Here are some points, each followed by its number:
[ 1.3  0.2 -0.5  0.5 -0.5 -0.8 -0.2  2.1 -0.7 -1.5  0.6  0.0  1.8  1.7 -0.7
  0.0 -0.7 -0.8 -1.0  0.1  1.6] 0
[ 0.6  0.4 -0.8 -1.7  0.8  0.3  2.1 -0.8  2.4 -0.3 -3.9  1.8 -3.6  0.3  0.3
 -0.7 -1.0  0.7  0.5  1.4 -0.4] 1
[ 0.8  0.7 -0.1  1.4  0.1 -1.2 -1.0  0.4 -0.6 -1.9  0.1 -0.5  1.3  0.2  0.7
  0.9 -0.1 -0.4 -0.7 -1.3 -0.1] 2
[ 1.1  0.2 -0.5  0.8  0.1  1.8  0.8  0.1 -0.4 -0.7  0.2  0.8  1.0  0.2 -0.6
  1.0  1.2 -2.1 -1.7  1.4 -0.6] 3
[ 0.6 -0.3  0.3  1.7  0.0  0.7 -0.6 -1.2 -0.8 -0.7  0.4  0.7  2.3 -0.3 -0.2
  0.1  1.9 -0.7 -1.0 -0.3 -0.4] 4
[-1.1  0.1  0.3 -0.5  0.8 -0.5 -0.1 -1.2 -1.4 -0.4  0.4  0.5 -0.1 -0.4 -1.2
  1.1 -0.4 -0.5  0.3  1.0  0.4] 5
[-1.0  0.2 -0.4 -0.3  0.5 -2.2 -1.0  1.5  0.7 -0.7  0.1 -1.1 -0.9  1.7  0.2
 -0.3 -1.3  0.5  0.3 -0.6  1.2] 6
[ 0.3  0.5 -0.6 -1.1  0.3 -0.3  1.3 -0.5  1.9  0.0 -3.9  1.4 -3.2  0.6 -0.1
 -0.5 -1.8  1.1  0.8  0.8  0.1] 7
[-1.4 -1.9  0.2  0.6 -1.2 -1.9  0.4 -0.8 -0.2  2.2 -0.1  1.7 -0.7 -1.4  0.0
 -0.5 -1.0  0.7 -0.1  0.3  0.7] 8
[ 0.8  1.0  0.1  0.1 -1.0 -0.1  0.5  0.9 -0.4  0.7  0.1 -0.3 -1.8  2.4 -1.1
  0.9 -0.9 -0.8 -0.1 -1.1 -0.8] 9
[-1.3 -0.1  1.0 -1.1  0.3 -0.4 -0.2  1.8  1.2  1.1  1.3  0.0 -0.3 -0.3  1.0
 -1.4  1.4  0.7 -0.2  0.3  0.1] 10
[-2.4 -0.9  0.1 -2.2  1.2 -2.0 -0.7  1.6  1.9  0.0  0.5 -1.7 -0.7 -0.9  2.6
 -1.9 -0.9  1.9  1.5 -1.0  1.4] 11
[ 0.5  0.6  0.2  1.3 -0.4 -3.6 -0.2 -2.2 -0.5  0.0  0.5  1.7 -0.2 -0.2  0.3
 -0.6  0.0  1.1 -1.5 -1.6 -0.9] 12
[-0.9  0.6  1.3  0.1 -1.0  0.3 -0.9  0.7 -0.5  0.2  0.7 -1.9  0.1  0.3  0.2
 -0.3  0.6  0.3  0.4 -1.4 -0.2] 13
[-1.3 -0.8  0.2  0.7 -0.8 -1.8 -0.1 -1.2 -1.5  0.7  0.9 -1.0  1.1  0.6  0.5
  0.5  0.2  1.1  0.3 -2.6 -0.1] 14
[-0.3  0.0 -1.0 -0.7  0.5 -0.3  0.8  0.4  0.6  0.0 -0.1  0.0  1.2 -0.1  0.5
  0.0  0.4  0.5 -0.5  0.0  0.1] 15
[-1.5 -1.1  0.0  0.4 -0.9 -1.9 -0.5 -0.3 -1.7  0.7  1.8 -1.8  1.3  0.9  0.4
  0.8  0.5  1.1  0.3 -2.6  0.1] 16
[ 0.3 -0.3 -1.2  1.4 -0.7  0.3  0.3 -3.2 -0.2  0.9 -1.7  1.0 -1.3  0.8 -0.5
  0.6  0.1  0.2 -0.2 -1.0 -2.4] 17
[-1.4 -0.9 -0.2  0.1 -0.5 -0.7  0.1 -0.6  0.0  0.1 -0.4 -1.4  1.2  1.5  0.8
 -0.5 -0.5  2.0  1.9 -0.3 -1.2] 18
[-0.7  0.7  0.1 -0.8  0.9 -0.4  0.1 -0.8  0.7  0.4 -0.5  1.7 -2.0 -1.1 -0.2
 -0.7 -1.6  1.1 -0.2  1.2 -0.8] 19
[-2.8 -1.0  0.3 -1.9  1.1 -1.4 -0.8  1.1  1.4  0.3  0.6 -1.7 -1.4 -1.7  2.0
 -1.9 -1.0  1.3  1.6 -1.1  1.6] 20
[-0.4  0.6  1.6 -0.6  1.4  0.7 -0.5  2.7  0.5 -0.2  1.7  0.0  1.0 -1.6  0.8
 -1.2  1.7  0.2 -0.9  0.5  0.0] 21
[ 1.1  0.1  0.2  0.4  0.8  0.4  0.2 -0.9  0.0 -0.7 -0.1  1.8 -0.5 -1.5  0.1
 -0.5  0.4  0.5 -0.6  0.1 -0.1] 22
[ 0.7  0.0 -1.2  1.0 -0.1  0.7 -1.3  0.2  0.5 -0.4 -0.1  0.3  0.3 -1.4 -0.3
 -0.9 -0.2  1.2  1.5  0.5  0.4] 23
[ 0.3  1.7  2.0  0.5  1.5  0.8 -1.5  1.1 -1.0 -1.5  2.4 -0.3  1.4 -0.5 -1.1
  0.5  0.2 -1.7 -0.7  1.0 -0.6] 24
[-1.1 -1.1 -0.5  0.1 -1.0 -0.4  0.1 -0.5  0.4  0.6 -0.7 -0.7  0.2  1.2  1.0
 -0.3 -0.5  2.1  2.1 -0.5 -1.3] 25
[-0.9  0.7  0.4 -1.0  0.8 -0.4  0.5 -1.9  0.8  0.1 -0.6  1.3 -2.5 -1.1 -0.5
  0.0 -2.0  1.1  0.1  1.4 -0.5] 26
[ 0.3  2.1  2.1 -0.3  1.6  0.6 -1.8  1.0 -0.1 -1.7  2.5 -0.8  1.5 -0.5 -0.9
  0.2  0.5 -1.6 -0.2  0.5 -0.5] 27
[-0.9 -0.2  1.0 -0.3  0.4  2.3 -0.5 -1.6 -0.2  0.8 -0.4 -0.3 -0.8 -2.2 -1.3
  0.4  0.2 -0.2  1.5  1.5 -0.6] 28
[ 0.4 -1.6 -2.4  1.0 -1.8  0.4  1.0 -1.2 -0.2  1.3 -2.0  0.5 -0.5  1.5 -0.1
  0.8 -0.7  0.4 -0.3  0.3  0.4] 29
[ 0.3  0.4  0.4  1.5  0.6 -1.3 -1.5  0.6 -0.7 -1.4  0.2 -0.1  1.3 -0.4  0.6
  0.6 -0.1 -0.1 -0.8 -1.4 -0.4] 30
[-1.3 -0.8 -0.1  0.6 -0.8 -1.3 -0.7 -1.2 -1.6  0.5  1.0 -1.4  1.1  1.0  0.8
  0.7  0.6  1.2  0.2 -2.5  0.0] 31
[ 0.9  0.4  0.0 -0.3 -1.6  0.9  0.7 -0.4  0.2  1.0 -0.4 -0.7 -1.2  0.0 -0.9
 -0.3  0.0 -2.0 -0.2 -0.3  0.6] 32
[ 0.2  0.2  1.0 -1.0  1.5  1.1 -0.7  2.6  0.7  0.0  2.0  0.0  0.3 -2.0  0.8
 -1.2  0.9 -0.4 -0.4  1.0 -0.5] 33
[-0.2 -1.4 -0.1  0.3 -0.1 -0.6  0.8 -0.3  0.0 -0.3 -0.2  0.8  0.7 -0.6  1.8
  0.0  0.6  1.2 -0.2 -0.5  0.0] 34
[ 1.4  2.1  0.5 -0.6  1.3 -1.0  0.5  1.4  0.2 -1.5  2.1 -0.6  1.4 -0.1 -1.7
  0.0 -0.9 -1.3 -1.6  0.1  1.1] 35
[ 0.1 -1.6 -0.4 -1.0 -2.1  4.8  0.7 -0.3  0.4  3.2 -1.8 -0.7 -2.4  0.4 -0.2
  1.0  0.9 -1.8  1.1  1.8 -0.2] 36
[ 0.4  0.5 -0.4  0.1  0.2  1.2 -1.0  1.4  0.4  0.8  0.5  0.8 -1.5 -0.5 -0.7
 -0.5 -0.2 -0.2 -0.6  0.5  0.4] 37
[-2.8 -1.2  0.3 -1.6  0.9 -1.2 -0.4  0.6  1.3  0.1  0.6 -1.3 -0.9 -1.4  2.0
 -1.7 -0.8  1.2  1.5 -0.9  0.8] 38
[ 1.4  1.4  0.0 -0.5  0.9  1.9  0.2  0.6  1.0  0.1 -0.1  0.7  0.3 -1.5 -0.1
 -0.2  0.7 -2.8 -0.8  2.1 -0.3] 39
[ 0.7 -1.3 -1.5 -0.1 -1.2  2.1  0.7  0.7  0.2  1.7 -0.8  0.3 -1.1  1.3 -0.1
  0.5  0.8 -0.8 -0.6  1.0 -0.4] 40
[ 0.1 -0.4 -0.5  0.5 -0.3  0.2 -0.8  0.6  0.1 -0.6  0.7  0.1  0.4 -1.1 -0.3
 -0.6 -0.7  1.0  1.1  0.5  0.6] 41
[ 0.0 -0.3 -1.1 -0.8  0.4 -0.5  0.9 -0.1  0.5  0.2 -0.2  0.2  1.0  0.1  0.5
 -0.4 -0.1  0.2 -0.4  0.6  0.6] 42
Which three points above are nearest to each new point? Their numbers follow each, smallest number first.
[-0.8 -0.2 -0.1 -0.9  0.9 -0.2  0.8 -0.7 -0.9 -0.2  1.0  0.7  0.2 -0.4 -0.8
  0.9 -0.2 -0.7 -0.1  1.4  0.0] 5 15 42
[ 0.7 -0.1  0.4  2.0 -0.6  0.4 -0.7 -1.0 -0.8 -1.0  0.7 -0.2  2.6  0.0  0.0
 -0.1  2.3 -0.5 -1.1 -0.5 -0.5] 2 4 30
[-0.1 -2.1 -1.1  0.7 -2.0 -0.9  0.9  0.5  0.3  1.6 -0.6  0.6 -0.2  2.3  0.2
 -0.4  0.0  0.5 -0.4 -0.5  0.4] 29 40 42
[ 1.7  1.0 -0.3  0.8 -0.9 -1.0 -0.3  1.9 -1.1 -0.7  0.8 -0.2  1.4  1.5 -0.9
  0.0 -0.6 -1.4 -1.1 -0.6  1.6] 0 2 35
[ 0.8  0.1 -0.1 -0.3 -1.4  0.8  1.3 -0.9 -0.2  0.6 -0.4 -0.5 -0.9  0.5 -0.9
 -0.1  0.1 -2.0 -0.4 -0.2  0.8] 9 32 40
[ 0.2 -1.5 -1.3 -0.1 -1.4  1.8  0.9  1.7  0.4  2.0 -1.0  0.7 -0.5  0.6 -0.2
  0.2  0.8 -1.0 -0.4  1.5  0.1] 32 37 40
[ 0.8 -1.3 -0.9 -0.3 -1.1  0.5  0.6 -1.8  0.4  0.9 -3.1  1.3 -1.3 -0.7  0.0
  0.2 -0.6  0.2  0.4  0.8  0.0] 7 17 29
[-1.6 -0.3 -0.5 -0.5  1.0 -2.2 -0.5  1.3  0.0 -1.0  0.2 -1.5 -1.0  1.4  0.2
 -0.5 -1.3  1.1  0.9 -0.6  1.6] 6 11 38
[ 0.4  0.5  0.5  1.8 -0.3 -3.2 -0.2 -1.9 -0.4 -0.7  1.0  1.4  0.0  0.3  0.5
 -0.3  0.2  1.1 -1.2 -2.2 -0.5] 12 14 30
[ 0.6 -1.5 -0.6  0.2 -1.0  0.7  0.2 -1.8  0.8  0.9 -2.9  1.1 -1.3 -0.3 -0.1
  1.0 -0.6 -0.1  0.0  0.8  0.0] 17 29 40
[ 1.2  0.1  0.0  1.3 -0.4  0.2 -0.3 -1.8 -1.1 -1.0  0.8  1.0  2.0 -0.2 -0.3
  0.5  2.0 -0.8 -1.0 -0.2 -0.9] 2 3 4
[ 0.4 -1.7 -1.7  0.0 -1.4  2.0  1.5  1.4  0.1  1.7 -1.0  0.4 -0.7  1.5 -0.1
  0.4  0.3 -0.8 -0.2  1.3  0.2] 29 32 40
[ 1.7  0.5 -0.3  0.3 -0.9 -0.7  0.0  2.1 -0.6 -1.0  1.0  0.3  1.4  1.2 -1.2
  0.2 -0.9 -1.1 -1.0 -0.3  1.5] 0 2 35
[ 1.4  0.1 -0.3  0.3 -2.3  1.2  1.2 -1.2 -0.4  0.9 -0.9 -0.1 -1.4  0.3 -1.0
  0.3  0.8 -1.8  0.0 -0.2  0.2] 9 32 40
[-1.6  0.4  1.4 -0.9  0.6 -1.3 -0.9 -0.1 -0.6  0.0  1.7 -0.9 -1.1  0.5  0.5
 -0.2 -0.8  1.8  1.4 -1.6 -0.7] 6 13 14
[-0.6 -0.5  0.2 -0.6  0.6 -0.3  0.0 -0.7 -1.2 -0.1  0.4  0.4  0.2 -0.2 -0.5
  1.0 -0.1 -0.3 -0.7  1.2  0.3] 5 15 42
[ 1.6  0.4  0.1 -0.3 -1.6  0.8  0.7 -1.4 -0.2  0.7 -0.7  0.0 -1.3  0.5 -0.9
  0.8  0.5 -2.4 -0.5 -0.1  0.3] 9 32 40
[ 1.2  1.7  0.0 -1.1  1.3 -1.7  0.6  1.7  0.7 -1.6  2.2 -0.6  1.6 -0.2 -1.3
  0.1 -0.9 -1.2 -2.0 -0.3  1.4] 0 27 35
[ 0.5 -1.2 -1.1 -0.2 -1.6  2.0  1.1  0.6  0.2  2.0 -1.1  0.5 -1.1  1.0 -0.4
  0.3  0.9 -0.8 -0.4  1.4 -0.6] 29 32 40
[ 1.4  0.5 -0.4 -0.2 -1.0 -0.8  0.4  1.6 -0.8 -0.7  0.3  0.1  1.2  1.6 -0.4
  0.3 -0.7 -0.9 -1.2  0.2  1.2] 0 2 42
[ 0.5  1.5  0.4  0.3  1.4 -0.4 -1.4 -0.3  0.6 -1.1  0.4  0.0 -0.6 -1.4 -0.5
  0.0  0.2 -0.6  0.0  0.3 -1.1] 22 30 37
[ 0.0  0.4  1.1 -0.2  0.8  1.4 -0.2 -2.6 -0.1 -0.5 -0.9  0.3 -1.1 -1.0  0.5
 -0.2 -0.1  0.5  1.9  0.4 -2.6] 22 26 28
[ 0.7 -1.3 -1.4 -0.1 -1.6  2.4  0.2  0.5  1.6  0.9 -2.2 -0.5 -0.1  1.0 -0.2
 -0.4  1.0 -0.2  0.6  0.7  1.1] 29 32 40
[-0.2 -0.2 -0.4  1.1 -0.2 -0.5 -0.3 -1.3 -1.1 -0.1  0.9  0.5 -0.4  0.2 -0.4
  0.8 -0.5  0.1 -0.8 -0.6 -0.5] 5 22 30
[ 0.3  0.7  0.5  1.8 -0.5 -3.7 -0.2 -2.2 -0.8 -0.3  0.7  1.8 -0.3  0.3  0.3
 -0.3 -0.1  1.4 -1.6 -2.4 -0.4] 12 14 30
[ 1.5  0.4 -0.4  0.4 -0.8 -0.4  0.0  1.6 -0.8 -0.9  0.5  0.0  1.2  1.3 -0.7
  0.0 -0.7 -1.1 -1.3  0.2  1.5] 0 2 35
